In the data rows, 128 means zero.
Some points, one per row:
[122 134 156 116 150 143 123  96 158 145 137  93  69 126 151 120 108 147 143 124 139 166 152 113]
[122 123 117 106 138 158 161 129 117 128 113 133 126 110  94 132 128 123  84 118 126  98 122 123]
[113 119 117 108 168 138 148 123  93 160 107  62 125 133 153 123  70 151 124 124  95 155 131 127]
[ 97 138 156 100 128 138  81 128  78 144 109  94 113 130 133 144 129 104 140  90 120 124 181 135]
[120 147 138 104 102 129 100 140 160 117 149 165 121 128 126 103 170 128 135 137 114  93 149 148]
[126 109 100 141 101 126 102 143 119 107 129 155 156  89 104 152 164 131 123 111 128 118 146  86]
[134 125 121 157 107 121 103 101 113 122 114 119 111 139 140  90 117 144 164 106 126 110 128 123]
[123 152 145 133 123 126 129 123 106 123 129 118 130 150 136 128 138 154 132  94 131 134 114 142]
[117 146 168 126 161 142 139 120  98 117 124 115 107 113 161 114 109 114 142 109 147 142 112 133]
[134 120 115 132 151 166 164 110  65 172 120  95 106 119 140  99 110  94 124 116 166 113 127 109]
[158 132 153 159  92  90 121 151 172  90 117 132 150 130 131 109 174 123 159 162 142 114  83 136]
[154 138  99 133 108 124 126 118 133 130 161 118  94 147 103 120 126 122 147 116 133 150 101 139]
[ 59 120  81 102 113 171 119 114 139 157 146 135 158 130 114 170  95 133 131 145 104 129 163 122]
[ 83 142 124 123 160 156 150 124 152 134 127 118 135 123 101 149  68 105 115 119 105 143 155 120]
[198 126 142 175  66  79  87 119 186 149 115 133 173 152 137 135 168 130 180 141 144  89 120 135]
[104 147  84 103 124 119 144 106 114 130 112  92 140 140 119 150  95 141  99 121 128 136 129 113]
[116  94 116  90 121 173 172  98 104 169 105 124 161 102 117 138 118 163  95 140 136 149 192 103]
[126 128 149 162 119 142  83 134 140 100 131 173 153 135 154 113 159 154 145 154 115 106 102 129]
[125 161 129 119 132 130  98 135 109 131 157  95 144 164 162 158 117 142 133 112 122 136 128 143]
[ 92 122 141 130 118 107 108 151 147  88 121 101 145 119  98 124 168 138 142 129 122 132 110 173]
[ 71 141 122 125 153 109 142 168 117  90 116 107 100 134 139 112 134 144 114 100 112 143 142 127]
[119 138 129 105 137 120 174 166 115 148 141 111  97 111  62 179  81  95 127  98 150 144 124 153]
[ 91 142 127 133 157 145 117 140 113 132 156  85  95 112 130 155 115 112 149 141 120 173 126 140]
[178 124 124 162 116  93 122 132 122  82 129 182 193 168 118 140 147 152 108 133 139  91 146 136]
[146 106 143 143 150 149 139 129  91 139 134 107 106 143 150 159 112 128 117  97 122 151 103 131]
[ 88 143 129 101 135 135 183 130 131 132 145 155 124 122 101 166 107 138  98 145 116  99 166 133]
[ 84 128 133 109 187 158 161 131  87 156 114 119  84 119 112 139  52 147 135 134 114 156 147 124]
[126 136 101  89 100 160 112 127 142 163 107 115 132 152 149 152 125 128 138 112 128 132 150 152]
[139 148 141 113 155 116 145 113 148 154 113 118 180 153 106 121  85 118 121 149 151 120 131 147]
[145  88 126 173  99  96  93 147 145  81 127 177 147 140 133  85 192 151 111 145 147 110 122 148]
[125 149 125 129 181 134 115 122 135 167 117 121 118 153 112 148 136 102 152 101 148 139 136 111]
[ 75 131  83 110 133 108 164 110 139 177 131 131 131 123  90 136  80 143 142 132  77  95 130 132]
[ 83 141 105 123 112 139 159 150 122 111 122 151 147 146 125 129  95 119  98 136 117 127 149 118]
[133 124  86 212  86  86 145 161 116  90 131 167 145 118  99 128 118 166 112 151 151  98 125 119]
[137  91 125 148 125  87  89 167 163  61 121 141 137 131 123  97 189 129 121 106 172 109 149 164]
[ 96 146 106 126 126 174  94 139 110 117 136 146 163 130 123 115 124 127 128 134 111 146 174 119]
[146 121 135 132 128 155 104 101 136 153 125 112 150 127 170 114 107 103 126 137 150 116 118 100]
[132 135 117 163 117  92 145 128 146  75 118 157 152 143 114 140 129 120 111  96 101 151  95 138]
[109 171 141 112 129 179 121 137 124 175 150 106 147 158 135 161 106 109 139 156 143 141 165 101]
[132 124 140 120 169 173 135 144 105 159 118  77  93 168 144 102 111 106  61 156 160 129 149  86]
[148 159 130 139 143 104 147 116  88 127 101 134  90 115 116 142 132 122  95 140 126 126 129 134]
[131 122 115 114  94  97  91 135 135 114 148 130 152 128  88 121 133 121 148 127 112  62 120 146]
[147 140 147 129 156 134 140 134 103 143 122 142 105 134 138 135 117 103 139 154  87 155 132 107]
[161 122 150 155  80 123 124 153 101 143 112 131  91 131 121 109 122 119 160 135 105 138 150 168]
[130 146 123 134 106 184 148 155 101 122 133 117 166 146 137 173 144 128  92 139 133 139 153 111]
[145 115 176 121 162 160 148 119  81 133 160  67  81 137 196  91 155  82 112 116 145 117 122  95]
[141 110 116 148 101 122 107 123 139 119 123  87 138 128 138 149 139  89 129 124 126 141 144 144]
[157 134 131 182 110  73 139 107 121 103 127 134 147 154 104 142 164 102 150 111 121 119 126 133]
[144 109 156 171 125  89 108 130 108 103 114 145 103 117 127  98 198 145 153  90 157 114  91 131]
[138 165 116  52 122 184 137 137  81 170 115 128  89 151 157 147 134  67  80 143 128 158 153 124]
[111  94 115 172 162 113 104  83 157  98 140 139 142 122  96 114  94 146 160  82 146 103 126 129]
[132 118 118 153 137 143  99 126 130 109 135 174 191 117 140 148 151 140 127 158 142 125 157 134]
[139 117 146 115 126 124 149 123 146 141 116 127 142 113 149 105 116 132 151 144 140 155 113 122]
[145 141 117 138 139 129 167 169 121  91 144 113 128 133 123 118 144 130 102 110 160 148 112 134]
[154 162 191 143 137 122 116 164 140 131 101 131 125 120 129 142  91  95 124 129 155 145 119 125]
[161 165 156 116 140 119 162 116 133 110 136 122 120 135 134 131 161 150 136  85 135 128  77 101]
[110 139 116  74 154 157 174 151  62 104 131 110 121  78  66 171 126 122 104 120 140 117 142 112]
[ 75 137 111  91 127 160 154 153  88 137 150 144 121 141 113 127 119 141 153 138 130 146 103 137]
[120 138 149  99 149 133 146 104 141 140 105 109 116 114 119 117  87 157 161 153 111 107 128 108]
[119 148 121 120 133 115 121 180 110  81 113 156 165 107  60 177 120 159  97 111 109 103  90 119]
[ 92 124 119  72 157 103 151 109  99 155 129  97 109 139 131 111 109 118 149 127 122 134 129 130]
[115 135 129 117 127 144 152 154 124 157 127 109 180 133 112 125 151 101 128 108 133 137 147 126]
[110  98 126  79 158 162 149  94  99 134  90  62 119 148 105 146 108 150 141 142 137 119 154  85]
[137 114 163 118 132 126 137 159 148 148 123 171 131 156 131 129 140 135 100 123 151 119 157 148]
[110 142 144 125 104 144 118 124 128 133 127 122 148 127 157 143 114 143 123 147 132 143 127 107]
[123 126 122 142 128  97 120  98 115 127 124  98 123 146 141  98 165 142 146 155 136 123 131 148]
[119 163 110 150 100  99  96 130 164  88 143 165 155 129 144 158 111 150 112 138 114 120  99 192]
[138 169 103 116 185 101 166 113 111 116 121  69  66  88 134 101  99  93  92 108 145 134 120 114]
[125 134 134 135 114 140 145 108  87 124 103 115 130 176 109 153 103 141 147 106 112 137 133 148]
[107 142 141 131 178 120 138 141 132 130 112 119  88 120 131 103 122 127 163 128 130 166 136 120]
Then 12 other points, each followed by its number:
[ 77 146 114  71 126 113 135 131 121 142 142 156 116 112 128 154  87 130  94 133 108 102 136 155] 0
[119 125 129 121 132 106 106 125 143  87 114 124 119 121  79 151 145 113  97 175 130 100 110 135] 1
[152 131 108 129 100 124 125 166 117 112 120 157 158 117  75 127 147 164  83 100 111 119 141 142] 2
[141 105 117 127 116 154 131 116 103 167 125 129 142 142 147 134 127 120 174 147 108 133 124 156] 3
[160 131 146 165 138 116 140 136 143 131 117  87  84 142 127 106 156 104 137 120 135 140 100 106] 4
[107 148 114 118 135 133 161 128 120 128 162 120 148 140 125 124 132 153 164 135 101 152 163 117] 5
[126 130 113  98 162 132 116 126 103 178 155  87 136  89 128 144  77 131 116 128  89 143 153  88] 6
[109 133 115  76 125 123 109 139 137 129 141 150 139 116  95 137  87 108 101 117 148 143 142 142] 7
[142 115 122 146 127 120  89  98 148 113 107 173 175 132 132  83 143 127 182 125 172 119 139 143] 8
[134 151 109 122 116 161 144 122 102 148 142 168 174 145 124 161 140 127  98 110 119 108 124 125] 9
[149 121 147 123 124 112  94 137 180 125 130 149 146 144 123 142 142 149 132 119 126 116  94 129] 10
[180 125 121 146  97 102 107 133 162  79 132 154 182 135 106 109 197 110 148 151 126  85 123 149] 11
Which of these numbered points is nearest to each point below, looking only along the 4 directions in which the first points spread most? Its number follows each.
[ 99 149 113 115 113 119 128 130  99 165 125 133 141 130 148 122 122 130 137 128  97 134 121 167] > 5
[146 115 167 151 152 114 133 119 152 101 120  94 116 135 162 111 131 120 148 124 162 148 121 133] > 4
[159 105  87 124 126 157 149 148 153 134 114 165 179 134 129 143 171 111 113 163 135 138 123 100] > 9
[155 120 111 146 109 133  79  93 192 152 122 139 118 132 147 114 176 123 138 154 124 102 144 144] > 8
[108 139 112 102 133 182 175 130  84 206 103 127  98 148 124 117  87 104 118 106 115 116 127  82] > 6
[159 122 118 140  90 111  90 129 191 124 129 145 155 145 133 100 193 155 171 102 134 123 100 155] > 8
[178 120 124 196  69  67  98 154 179  64 156 176 157 117 127 134 174 103 111 130 150 106 109 162] > 11
[128  98 104 116  91 123 100 125 101  87 143 169 166  81 109 146 189 136 111  95 117 153 150 117] > 2
[147 132 152 125 108  83 108 128 160 121 146 166 138 150 132 143 150 130 131 114  81 107 101 130] > 10
[107 131 145 116 115 146 145 109 126 123 118 116 119 129 128 131 101 159 150 120 104 148 147 111] > 5
[106 150 125  87 188 149 169 104  98 181  89  71 129 125 143 176  67 112 114 117 130 188 133 140] > 6
[106 158 118 148 133 105 114 128  97 114 120 148 149 138 104 158  96 126 123 125 124  80 167 139] > 7
[145 140 154 129 147 120 147 118 118 112 148 145  73 112 149 101 170 125 111  97 129 170 124  79] > 4
[ 96 141  87 113 110 121  86 130 120 137 137 141 141 122 135 128 119 125 141  97 124 139 114 100] > 5
[163 117 136 108 156 100 155 143 128  87 132 135 150 119  96 127 130 169 129 116 102 129 122 112] > 1
[138 138 163 115 119 148  95  85 170 151  96  92 141 147 139 130 121 115 140 113 129  95 156 134] > 3
[145 144 104 130 131 132 161 131 109 133  86 126 120 139 123 163 141 122 111 122 107 173 124 125] > 7
[119 110  78 154 102 111 163 138 145 123 111 160 140 138 117 131 138 120 114 130 131 145 111 109] > 1
[114 111 128 133  94 183 120 146 137 144 103 137 115 159 140 165 167 111 101  88 118 113 163 107] > 9
[ 55 123  74  72 100 157 142 109 126 128 132 138 101 104 137 132  98 132 117 155 106 122 129 145] > 0
[164 135 131 180  72  58  77 161 143  65 128 154 178 146 115 103 180 157 135 125 150 130 128 149] > 11
[119 103 149 136 104 147 111 104 133 151 112 125 135 170 136  93 117 133 136 151  95 114 138 134] > 3
[155 122 159 166  98 133 123 126 120 131 136 145 169 141 113 140 121 120 160 151  75 125 101 123] > 10
[168  99 147 169 133  93  78 129 174  94 129 135 128 156 141 114 164 130 196 133 173  88 100 139] > 8
[141  89 109 138 114  91 167 144 122 137 132 118 151 142 107 129 136 126 111 165 135 117 123 105] > 1
[ 72 115 118 101 149 138 175 157 129 148  99 141 103 147  90 163  94 145 109 126  89 138  96 119] > 0
[147 152 113 121 117 117 130 132 160 130 131 156 133 110 104 155 127 119  86 119 132  96  89 108] > 1
[135 130 141 117 105 104 110 127 158 128 114 162 163 120  98 128 131 102 138 144 120  77 146 131] > 10
[160 109 136 159  58  78 106 176 145  70 119 201 232  78 101 100 173 123 171 163 139  71 136  99] > 11
[139 120 117 103 127 131 137 150 108 111 141 157 153 119  99 170 120 145 119 118 116 125 129  78] > 7
[162 117 127 138 137 108 127 120 151 111 141 149 144 111 161 114 155 141 133 149 131 127 125 132] > 10
[138  83 134 127 136 127 104  89 127  99  99 135 161 112 152 132 167 134 136  98 135 100 144 145] > 10
[ 99 145 164 100 184 155 145 104  86 183  76  67 113 155 150 133  89 120 140 115 115 152 194 113] > 6
[142 121 132 111 121 140 139 164 100 158 106 104 119 108  76 128 113 143 114  91 162 146 145 125] > 7
[146 133 127 154 111  91 151 178 129 127 137 153 167 118  95 145 119 150  80 124 134 111 132 131] > 2
[ 64 137 114  87 157 159 112 110 109 155 161 138 153 146 123 151  92 159  90 139  64 105 136 103] > 0
[134 130  92 133 111 139 172 186 121  98 128 163 168 134  90 181 149 125  97 131 134 122 131 125] > 2
[132 108 123 128 104 171  93  99 116 122 160 112 133 178 166 122 144 110 145 149 109 117 167 125] > 3
[125 114 109 132 134 147  55  82 160 144 146 185 167 161 145 112 163 170 132 160 137  98 108 153] > 8
[ 85 103 142 129 114 137 118  86 166 169 128  96 102 164 171  66 137 123 112 123  90 184 153 120] > 3
[125 134 122  99 182 162 155 136  58 167 101  91  60 147 102 138  80 151 125 133  99 152 173 142] > 6
[105 128 109 146  91  89 130 126 178 131 158 182 146 114 121 134 147 158 136 116 124  68  87 162] > 10
[134 128 117 111  97 135 139 112  96 169 118 156 160 149 102 140 101 106  83 165 146  88 176  82] > 9
[104 130 131  95 134 128  92 107 183 189 106 131 118 104 139 138 136 117 117 168 102 136 123  95] > 3
[132 130 128 148 143 106 127 145 112  85 141 181 111 125 133 129 100 143 149 137 121  92  97 110] > 1
[ 97 120 115 118 101 141 106 151 116 169 184 156 179 131 134 101 140 114 102 130  99 130 147 130] > 9
[155 144 161 129 168 110 147 149 126 117 104  63 101 128 135  84  96 118 146 104 128 137 100 110] > 4
[142 147  89 154 111  76 139 156 134  97 150 202 150 112  95 158 133 107  87 125 112 111 109 144] > 2
[181  89 150 199  93 114 128 145 155  68 159 171 155 103 117 149 172 131 147 117 157 109 146 148] > 11
[129 148 129 113 102  79 141 159 125  95 134 131 132 156 119 106  84 131 123 163 155 115  99 134] > 1
[126 149 128 113  95 150 128 142 116 115 168 132 167 133 116 127 119 115 143 157 169 132 158  97] > 9
[178 134 118 175  57 122 123 159 166  87 129 166 215 123 125 107 172  83 143 131 128 110 146 153] > 11
[ 97 111 130 103 146 134 164  99 128 119 102 118 117 139 122 130 134 137 135 147 110 117 124 114] > 5
[ 68 138 124 138 121 105 153 137 126 148 127 136 134 115  86 130 124 119 140 137 114 126 143 127] > 7
[123 142 153 113 144 129 145 163 128 166 132 100 121 132 128 166 134 130  74 138 102 120 111 135] > 7
[132 134  99 107 104 154 155 101 132 114 132  95 130 133 106 165 114 134 116 131 114 144 119  90] > 7
[146 124 123 128 127 112 125 120 145 109 127  89  78 113 175  80 158 135 164 103 136 152 116 117] > 4
[165 144 150 134 154 116  92 113  99 126  79  84  71 153 122 116 140 129 143 106 154 149  93 155] > 4
[100 137 131 124 108 160 104 100  93 102 106 145 114 111 116 125 124 107  94 139 127 156 125 136] > 7
[137 109 143 115 108 156 129 105 137 144 124 117 132 140 163 123 151 131 136 107 116 138 119 146] > 3
[108 129 115  80 126 139 163 107 130 118 141 125  82 115 111 135  99 102  98 130 136  92 120 115] > 7
[139 122 151 107 118 118 151 186 161  80 133 136 125 119 169 142 120 121 118 125 162 107 133 150] > 1
[132 113  99 115 120 128 143 127 132 142 168 115 169 132  76 134 174 111 101 157 111 103 145 132] > 9
[182 131 179 142 170  98 135 122  79  86  61  85  77 129 138  72 145 133 125 115 154 130  94 114] > 4
[131 119 128 116 109 163 130 105 116 117 143 120  91  93 106 169 115  95 116 144 126 110 135 106] > 7
[123 109 113 113  95  91  93 127 162  98 112 156 153 129 107 141 147 132 128 135 100 122 165 142] > 10
[130  97 129 123  50  88  91 110 172 128 112 151 160 148 123 117 167 129 166 140 142 113 141 159] > 8
[140 141 156  86 138 126  62 109 128 156 115 144 147 151 161 108 123 154 160 159 140 109 134 123] > 3
[118 122 127 100 143 112 120 115 132 152 147 151 116  89 131 155 113 101 152 111 144 144 127  98] > 5
[161 123 184 116 159 134 135 131  93 154 106 105  90 126 112 110 124 107 130  92 177 142  97 150] > 4
[172 130 158 162 169  64 119 130  99 125 106 106  80 111 129 103 138 119 149 100 117 111 116 125] > 4
[ 80 118 123  74 137 134 134 107 122 130 126 103 110 106 108 157 113 144 122 120  85 103 155 135] > 0
[173 140 137 172  93 126 113 145 161  86 167 181 223 142 135 141 179  93 142 145 145  99 121 122] > 11
[170 134 108 151 121  57 127 148 157  91 129 177 164 115  75 173 118 119  89 131  87  98 148 115] > 2
[154 116 122 204  78  97 103 134 145  97  97 184 158 159  85 135 189  92 112 140 114 118 144 124] > 11
[170 156 138 108 126 153 173 140  98 135 116 138 101 141 115 137 131 121 120 122 134 121 132 107] > 7
[148 118  99 133 123 128 134 121 118 153 132 142 130 123 137 105  77 146 115 106 113 150 114 129] > 5
[186 127 114 128 102 135 133 206 110  96 128 131 150 141  89 126 167 127  97 118 115 126 145 120] > 2
[ 94 158 147  93 162 155 142 108 100 149 141  97 112 170 119 140  85 108 116 114 134 185 128  80] > 6
[150 102 173 157  82 107  98 120 156 133 134 133 135 132 157  69 153 154 139 126 139 135 122 120] > 8
Now 12 new points, numbered from 0 again:
[136 122 128 130 141 135 126 156 133 130 141 130 155 128 125 118 126 128 109 105 139 129 109 121] 0
[134 125 136 120 175 135 128 144  97 160 112 101 142 119 158 121 158 119 118  75 150 165 151 144] 1
[ 97 120 113 148 168 186 108  98 127 150 177  55 108 159 114 117 112 158 158 131 153 121 110 126] 2
[104 114 138 109 159 107 156  76 143 155 101 127 125 133 180 105 118 104 175 124  83 132 110 128] 3
[146  93 149 168  79 110  88 142 141  84 145 167 200 159 134 105 194 141 131 149 109  76 112 130] 4
[197 188 132  99 141 109 199 182  77  95  96 133  88 129  74 188 130 122  88 102  91 178 134  95] 5
[ 83 127 139 136 166 149 137 135 148 160 137 105 108 153 101 107 123 137 120 143 119 162 115 137] 6
[ 88 143  95 106 136 128 147  95 110 139 131  98 105 114 132 137  90 122 153 142 116 170 117 133] 7
[ 90 129 119 106 154 180 159  90 123 171 115 104  95 127 135 126  86 115 110  85 142 139 124 110] 8
[149 133 107 123 149 128 175 173  83 125  91 118  93 133 117 174 101  96  78 128 126 135 159 104] 9
[108 123  98 123  85 152 165 112 145 179 137 134 116 127  94 156  83 115 130 164 108  97 161 124] 10
[129 103 129 122 166 164 140 144  63 179 126  86  85 144 132 129 122 114  93 109 160 131 101 116] 11
The same question for these:
[ 83 143 101  76 165 141 155  71 135 145 134  87  98 165 101 121  92 157 113 139 125 129 118 164] > 7
[157 133 140 150 172 134 152 108 107 139  87  90 102 181 146 132 161 116 129 113 161 154 149  96] > 1
[ 68 106 146 104 162 156 130  76 151 145 133 102 100 148 141 105 116 134 125 130 107 143 101 111] > 2
[144 143 141 143 149 141 122 157 115 105 133 104 131 143 170 122 129  73  93 113 121 164 116 126] > 1
[159 119 152 161 125  90  65 119 154  96 144 125 138 121 180  94 115 174 185 126 121 126  90 117] > 3
[120 120 109 127 116 138 136 170 159  80 158 119 149 135 108 127 183 137 129 150 137 128 131 117] > 0
[ 67 108 150 132 189  72 172  97 104 164 123 115 108  97  99 119  55 145 124 127 129 149 111 120] > 7
[158 144  81  99 115 142 173 197 108  80  73 126 103  95  99 182 132  77  74 105 146 131 158 154] > 5
[171 113 138 156  85  98  95 147 173 128 137 178 174 127 113 127 148 109 144 166 125  90 135 158] > 4
[110 164 141 123 151 135 128 112 124 136 119  87 117 127 107 127 120 119 121 131  81 128 135 164] > 6
[127 157 101 107 123 152 201 187  91  89 128 125 153 111  70 172 111 114  66 106 108 119 145 123] > 5
[123 156 141 116 106 132 203 193 117  95 139 162 129 129  70 151 119 107  91 123 120 143 135 131] > 5
[183 109 144 175  77 134  77  95 159  94 132 196 180 122 130 101 201 110 125 137 164  97 116 129] > 4
[ 54 108  84  72 124 189  81 113  99 159 171 127 142 158 106 135  85 147 130 163 119 140 171 146] > 10
[130 153 164  97 139 176 123  84 134 172 116  92 114 143 174 107 109 141 120 131 126 145 117 134] > 2
[133 133 129 129 150 155 160 138  55 161 124  84  93 139 121 108 122 115 114 132 140 171 141  88] > 11
[ 93 117 112 131 142 136 151 126 108 148 153 112  97 106 110 101 123 115 118 140 118 138 138 145] > 6
[125 130 152  88 133 202 141 129  86 165 102  95 100 127 113 127  85  94 143 123 140 157 170 146] > 8
[168 134 111 118 180 158 173 139  60 160 106  60  89  99 129 136 110 112 112 100 140 193 149 103] > 11
[109 149 136 148 151 168 124  99 129 192 148 112  82 158 139 102 105 115 156 115 131 132 143 103] > 2
[130 134 111 117 123 124 158 184  92  95  96 107 138 109  74 172 133  74  91  85 134 142 149 105] > 5
[105 176 107 100 178 136 169  88 124 166 145  90  91 130 119 127 113 138 164 116 112 120 117 124] > 7
[203 124 155 137 144 150 146 162 134 154 113 110 101 139 136 110  98 130 147  80 165 151 113 105] > 1
[148 115 167 126 157 149 131 133 121 171 129 105 135 142 170 123 186 105 103 165 124 156 161  93] > 1
[ 91 159 112  93 133 194 130  81 141 177 120 135 152 107  95 152  93 107 114 143 111 110 143 106] > 10
[145 125 142 148 122 139 123 111 137 116 119  95 100 140 141  81 110 149 176 125 125 127 102 136] > 3
[143 135 127 134 171 151 145 137  96 142 107  60  82 130 111 132  91 109  97 107 159 164 135  74] > 11
[130 103  75  98 138 160 180 172  96 111 119 122 138 111  58 145  90 114 124 156 125 146 141 113] > 9
[117 151 106 129 151 121 150 193 103 113 152 129 135 115  89 165  79  98 116 123 118 153 186 113] > 9
[132 100 143 202 180 107 103 118 160 104 111 120 118 110 141  80 143 184 164  86  99 111  97 143] > 3
[ 88 162 119 113 137 118 146 148 131 152 105  81  73 131 114 147  73 152 131 112 106 148 146 134] > 7
[ 88 175 105  95 136 164 164 143  91 129 100 106 103 104 112 105 138 102  97 145  87 143 118 145] > 9
[ 61 127 139 117 154 129 149  89 119 164 124  93  79 126 109 118  97 141 119 130 132 115 115 178] > 7
[126 156 117 145 119 144 127  88 120 129 134 100 107 128 125 134  96 130 126 119 132 135 145 129] > 6
[ 81 137  97 127 115 142 145 147 155 181 140 137 133 117 113 133  95 102 132 153 118 121 145 111] > 10
[133 134 165 120 182  61 119 126 137 102 137  92  92 122 136  66 101 148 169  94 130 153  80 153] > 3
[113 146 151 114 168 146 116  92  95 193 113  87 130 140 165 104 131 127 155 107  89 170 126 120] > 2
[145 141 129 122 131 163 145 124 117 139  98 103 117 121 111 123  85 137 141 120 122 119 143 160] > 6
[121 138 144 128 154 148 138 118 113 122 149 139 116 148 128 125  99 111 155 110 144 137 166 107] > 6
[161 124 110 121 152 125 175 153 106 109 127 124 119 120 124 178  78 143 103 110 105 144 157 116] > 9
[134 130 105 124 146 164 175 161 102 109 124 129 148 114  35 155 116 100  73 152 145 138 140 115] > 9
[ 79 136 112  74 116 138 149 109 115 151 118  88 139 148 117 125  68 121 140 121 124 103 117 154] > 7
[119 129 161 115 139 178 148 112 123 164 139  70 112 150 141  95 124 175 159 103  95 124 110 120] > 2
[156 111 126 163  51 111  92 141 193 152 127 185 189 129 108 137 171 139 148 132 126 109 118 134] > 4
[ 83 140 112 101 169 152 152 130 112 129 114 114  79 102 136 135  59 111 134 115 129  73 122 129] > 7
[ 96 175 106 125 110 143 128 120 136 141 121 132 133 114  96 160  94 144 102 179 132  83 155 125] > 10
[133 111 127 121 118 143 110 146 125 123 161 106 140 122 101 148 162 170 121 144 151 135  91 108] > 0
[166 121 154 172 119  63  83 106 161 119 153 167 182 166 113 106 193 168 156 142 145 113 160 161] > 4
[126 144 148 134 153 170 139 109 131 165 160 113  90 134 184  98 122 139  97 137 128 115 107 124] > 1
[ 95 134 146  60 142 179 126  85 134 150 171 112 102 159 124 141  71 133 128 123  88 132 123 147] > 7
[130 137 143 111 129 171 136 116 100 156 108 101 133 153 172  87 106 102 111 147 135 145 135 120] > 1
[197  77 111 169 114  63  67 144 185  81 120 155 166 138 154 123 173 149 131 128 145 134 111 165] > 4
[174  98 157  87 169 175 151 123  48 133 106  44  90 115 161 123 136  75  99  96 134 121 128 149] > 11
[109 129  98 117 141 133 176 136  50  89 100 132 121 149  85 179 104 129  81 111 142 141 147 155] > 9
[152 132 137 140 141  92 119 188 115  92 120 158 131 120  96 163 119 131 118 117 101 108 168 134] > 0
[173  94 185  98 156 156 140 133 106 158 138 112 111 112 154 123 181 118 109  88 145 145 106 105] > 1
[ 75 179 148 114 154 121 177 147 110 105 129 132 120 121  85 159 103 128  77 115  86 113 133 110] > 9
[ 88 149 115  65 107 109 149 103 134 163 108 123 121 127 141 194  80 130 109 133  94 101 147 137] > 10
[184  82 145 158  60 101 101 127 179  74 139 184 172 135 180 107 217 141 168 146 125  96 118  96] > 4
[170 116  85 153 129 134 165 127 130  63 124 119 176 129 135 110 140 112 120 125 160 107 145 145] > 0
[ 81 146 138 106 144 118 104 116 153 138 129 105  93 110  81 124  89 111 144 160 117 143 123 119] > 7
[142 109 138 126 161 101 109 159 153 112 140 151 153 155 120 125 156 141 137 118 167 133 104 112] > 0
[119 100 127 147 136 113  65  98 159 119 108 117 118 131 197 121 140 135 150 131 147 149 129 129] > 3
[105  83 144 107 158 129  91  91 150 135 134 154 136 150 138  99  94 144 148 126 125  89 115 167] > 3
[125 153 111 165 102  46  83 136 196  57 139 183 178 122 153 116 200 168 142 143 139 106 136 120] > 4
[153 133 141  96 148 149 116 130 106 148 108  93 123 150 170 118 167 112 103 123 108 149 139  69] > 1
[137 102 154 167  83 112  86 116 141  83 119 184 155 150 143 122 182 148 159 155 125  82 118 129] > 4
[102 172 143 103 145 103 115 137 127  90 125 172 139 180 130 100 156 103 151 124 133 128 128 148] > 0
[189 106 137 188  92  71 111 130 201 113  94 138 169 175 140  93 212 144 143  91 134 111  73 129] > 4
[139 154  99 107 185 134 171 132  79 128 126 103  61 118 145 101 132 110 121 117 146 158 119 116] > 11
[124 125 111 102 142 224 130  94 104 166 102 108 113 109 129 133 103 137 108 109 123 164 137 131] > 8
[200 119 155 196  99 119  60 106 152 103 162 184 184 125 169 139 223 142 152 103  99 102 110 129] > 4
[102 114 129 134 123  96 124 122 185 120  96 108 124 128 141  59 121 158 142 104 148  93 100 134] > 3
[163 148 119 129 136 143 129 113 115 142 118  97 135 161 128 138 120  69 137 124 144 131 119 106] > 1
[137 121  95 158  49 109  72 155 175 112 140 165 195 128 122 132 169 161 128 117 122 132  95 139] > 4
[121 133 136  95 128 172 133  87  97 159  98  89 110 119 204 111 121 115 162 115 102 153 139 122] > 2
[179  85 133 177 104  56 110 123 165  80 142 178 185 142 141  58 203 121 148  99 143 136 108 129] > 4
[107 150  65  79 131 133  96 184 139 149 152 142 133 101  95 160  77 111 121 114 143  87 132 130] > 10
[105 125 129 135 155 174 102  57 117 187 148 110  68 123 145 140 129 129 161  96 142 139 129 135] > 2
[163 108 129 111 131 170 107  91  76 159 108 138 115 138 140 130 114 100 133 147 152 135 120 129] > 1
